Rotation paths and how fast each direction turns (degrees a step):
Each turn is a multiple of 5 degrees from 10 to 175, or 0.
Each row of a path follows its step; steps can be skipped.

step 0: -2.21	-4.10	-0.98	+2.11	-1.94	-2.13	-1.67	+4.04	-2.63	+0.86	+0.30	+1.20	+0.37	+0.28	-1.08	-0.21	-2.09	-1.42	+0.20	-0.93	+1.79	-0.21	+3.31	+1.95	-3.33	+0.81	+0.35	-4.44	+0.37	-2.54	+3.11	-1.65	+0.85	+3.94	+1.00	-0.37
step 1: -0.27	-3.71	-2.12	+1.42	+4.04	-2.04	-1.64	-1.77	-3.08	-2.20	-1.63	-0.55	+1.39	+3.13	-0.33	+1.33	-3.39	-1.15	+0.56	-0.23	+0.34	-1.28	-2.54	-4.15	+0.75	+2.70	+1.72	+1.40	-0.99	-0.97	+0.74	+0.36	-3.22	+2.66	-2.90	+0.72
step 2: +1.59	-0.85	+0.94	+2.81	+1.32	-2.24	-0.54	+3.38	+1.48	+0.41	-3.11	-0.12	+1.63	+2.70	+0.11	+2.82	+0.61	+1.64	-0.39	-2.09	+1.84	+2.85	+0.29	-1.49	+1.85	+0.67	-5.00	-3.49	+2.25	-3.78	-0.19	+2.89	+1.89	+1.81	-0.55	+0.58
step 3: -3.94	-0.65	+1.86	+1.24	+1.15	-4.48	-3.45	-0.50	+0.06	-1.20	+0.01	+4.44	+1.88	+0.85	+0.31	-0.06	+3.91	-0.28	-1.57	-2.13	-0.56	+0.92	+0.87	+0.35	+0.54	+0.42	+2.08	+2.27	+1.91	-1.55	-3.26	-1.84	-2.76	+3.28	-2.13	+1.02
step 4: +0.51	-0.98	+1.85	-1.32	+0.81	-0.27	+0.41	+2.00	-3.76	-1.43	-3.86	-2.45	-0.62	-0.56	-4.10	-1.58	+3.00	+2.05	+0.39	-1.03	+0.38	-0.39	-0.60	-1.65	+2.14	-2.98	+2.68	-2.84	+0.48	-1.02	-1.30	+3.05	+0.13	+5.45	+0.93	+0.55
step 5: +1.23	-1.69	-1.45	+2.02	+3.69	+0.49	-1.93	-0.87	-0.66	-0.77	+1.69	+0.63	-0.34	+0.94	-0.71	+0.16	+1.73	-0.08	+0.63	-3.88	+2.99	-2.07	+2.36	-2.40	-0.57	-0.97	-2.01	+0.50	+2.39	+3.34	-3.28	-4.31	+3.09	+4.20	+0.74	+0.24
step 6: +3.38	+1.31	+4.04	-0.08	+0.51	-3.54	-0.50	+4.06	-0.71	-0.32	+2.03	+1.37	-0.45	+3.29	-1.87	+1.52	-2.74	+1.52	-0.53	-0.41	-1.84	-1.01	-1.77	-1.06	-2.17	+1.66	+2.74	-1.62	-0.47	+0.31	-1.89	-0.69	-0.42	+3.92	+4.26	+0.89
step 7: -0.34	-1.95	-1.24	+2.17	+0.34	-2.04	-0.35	-0.88	-3.09	+1.15	+2.17	-0.68	+1.00	+1.57	+0.12	-2.41	+2.40	-3.04	+3.49	-3.75	-1.03	+1.92	+0.74	-1.50	-2.71	+3.07	+0.32	-5.50	+1.97	+1.70	+2.12	+0.34	-1.39	+2.43	-0.05	-0.99
step 8: -3.36	-2.50	+3.00	-0.72	+3.30	-2.11	-0.96	-0.84	-2.50	-0.95	+0.80	-1.01	+2.23	+2.21	+0.26	+2.78	-2.63	-0.65	-0.97	-3.49	+0.43	+0.94	-4.10	-4.92	-0.50	-1.38	-0.82	-1.01	-3.21	-0.07	-2.04	+1.38	+1.30	-0.76	+0.64	+0.85
step 9: +0.86	+2.82	-0.24	+1.05	+2.16	-5.21	-2.63	+1.99	-0.22	+0.44	-0.26	-3.08	+2.72	-0.22	+1.57	+1.37	-0.41	-0.44	-0.11	-3.93	+2.27	+1.31	+2.69	+2.94	-2.56	-1.12	-0.54	-1.46	+2.66	-1.66	-1.86	+3.75	+0.53	+1.57	-0.96	-1.96
step 10: -4.90	-0.28	-0.58	+0.62	+0.01	-3.67	-1.99	+0.12	-2.54	-0.87	-1.42	+0.36	+1.33	-1.20	-1.35	-1.86	-0.22	+0.18	-4.25	+1.61	-0.43	-0.14	+1.01	-2.93	-3.17	+1.07	+2.48	-1.28	+1.24	+0.62	-3.07	-0.44	+1.00	+1.94	-1.99	+5.27
Directions:
+0.00	-0.46	-0.42	-0.05	-0.04	+0.03	+0.70	-0.99	-0.37	-0.60	-1.14	-0.36	-0.56	-0.50	-0.40	-0.49	-0.24	-0.75	+0.39	+0.11	-1.22	-0.32	+0.94	-1.47	+0.34	+0.45	+1.97	-1.05	+0.95	-0.41	+0.07	+0.15	+0.00	-0.71	-0.30	-0.17
115
+0.80	+0.48	+1.06	+0.32	-0.27	-0.98	-0.71	+0.72	+1.49	+0.12	-0.24	+0.99	-0.50	+0.41	+0.63	+0.12	-0.54	+0.07	-0.07	-0.71	+0.06	+0.00	+0.82	+0.58	-0.82	+0.04	+0.86	+0.52	+1.20	-0.99	-0.60	-0.41	+0.62	-1.27	+0.68	-0.01
110
-0.89	-0.50	-0.46	+0.21	+0.30	-0.14	+0.62	-0.76	-0.10	-0.92	+0.75	-0.14	+0.26	-0.27	+0.89	-0.55	-0.01	+0.23	+0.77	-0.05	-0.22	-1.02	-0.90	-0.21	-0.87	+0.03	-0.54	+1.05	+1.14	-0.60	-0.98	-1.02	-1.19	-0.30	+0.17	+1.49
160
+1.08	-0.13	-0.64	+0.35	+1.63	-0.37	+0.00	-0.91	+0.08	-0.04	+0.04	-0.29	-0.90	+0.32	+0.52	-0.52	+0.96	-1.25	-0.36	-0.87	-0.26	+0.40	+0.40	+1.16	-0.13	+1.01	+0.51	+1.29	-0.99	+0.41	-0.24	-0.05	-0.25	+0.14	-0.96	+0.02
175
+1.22	-0.49	+0.77	-0.85	+0.17	-0.29	+0.74	+0.38	-0.89	-0.15	-0.27	+0.15	-0.81	-0.78	+0.09	-0.22	-0.85	+0.66	-0.15	+0.33	-0.99	+0.11	-1.91	+0.47	-0.36	+0.20	-0.29	+0.29	+0.40	-0.72	-0.91	+0.83	+0.43	+0.43	-0.75	-1.21
155
-0.58	-0.22	+0.97	-0.10	-1.55	+0.27	+1.26	-0.60	+0.52	-0.08	-0.11	+1.50	-0.30	-0.13	+0.50	-0.97	+0.85	-0.01	-0.09	-0.92	+0.44	+1.34	-0.09	-0.35	-0.40	+0.78	-0.01	-0.61	-0.99	-0.14	-0.52	+0.42	-1.06	+0.33	+0.30	-0.14
90
-1.62	-0.66	+1.16	-0.56	+0.38	-0.12	-0.05	-0.49	-0.17	-0.68	+0.60	+1.11	-0.92	-0.24	+0.35	+1.33	-0.65	-0.56	-0.69	+0.22	-1.22	+0.01	+1.01	-0.22	+0.00	-0.26	-0.55	+0.45	-0.46	+0.30	+0.25	-1.12	+0.80	+0.55	-0.47	-0.26
145
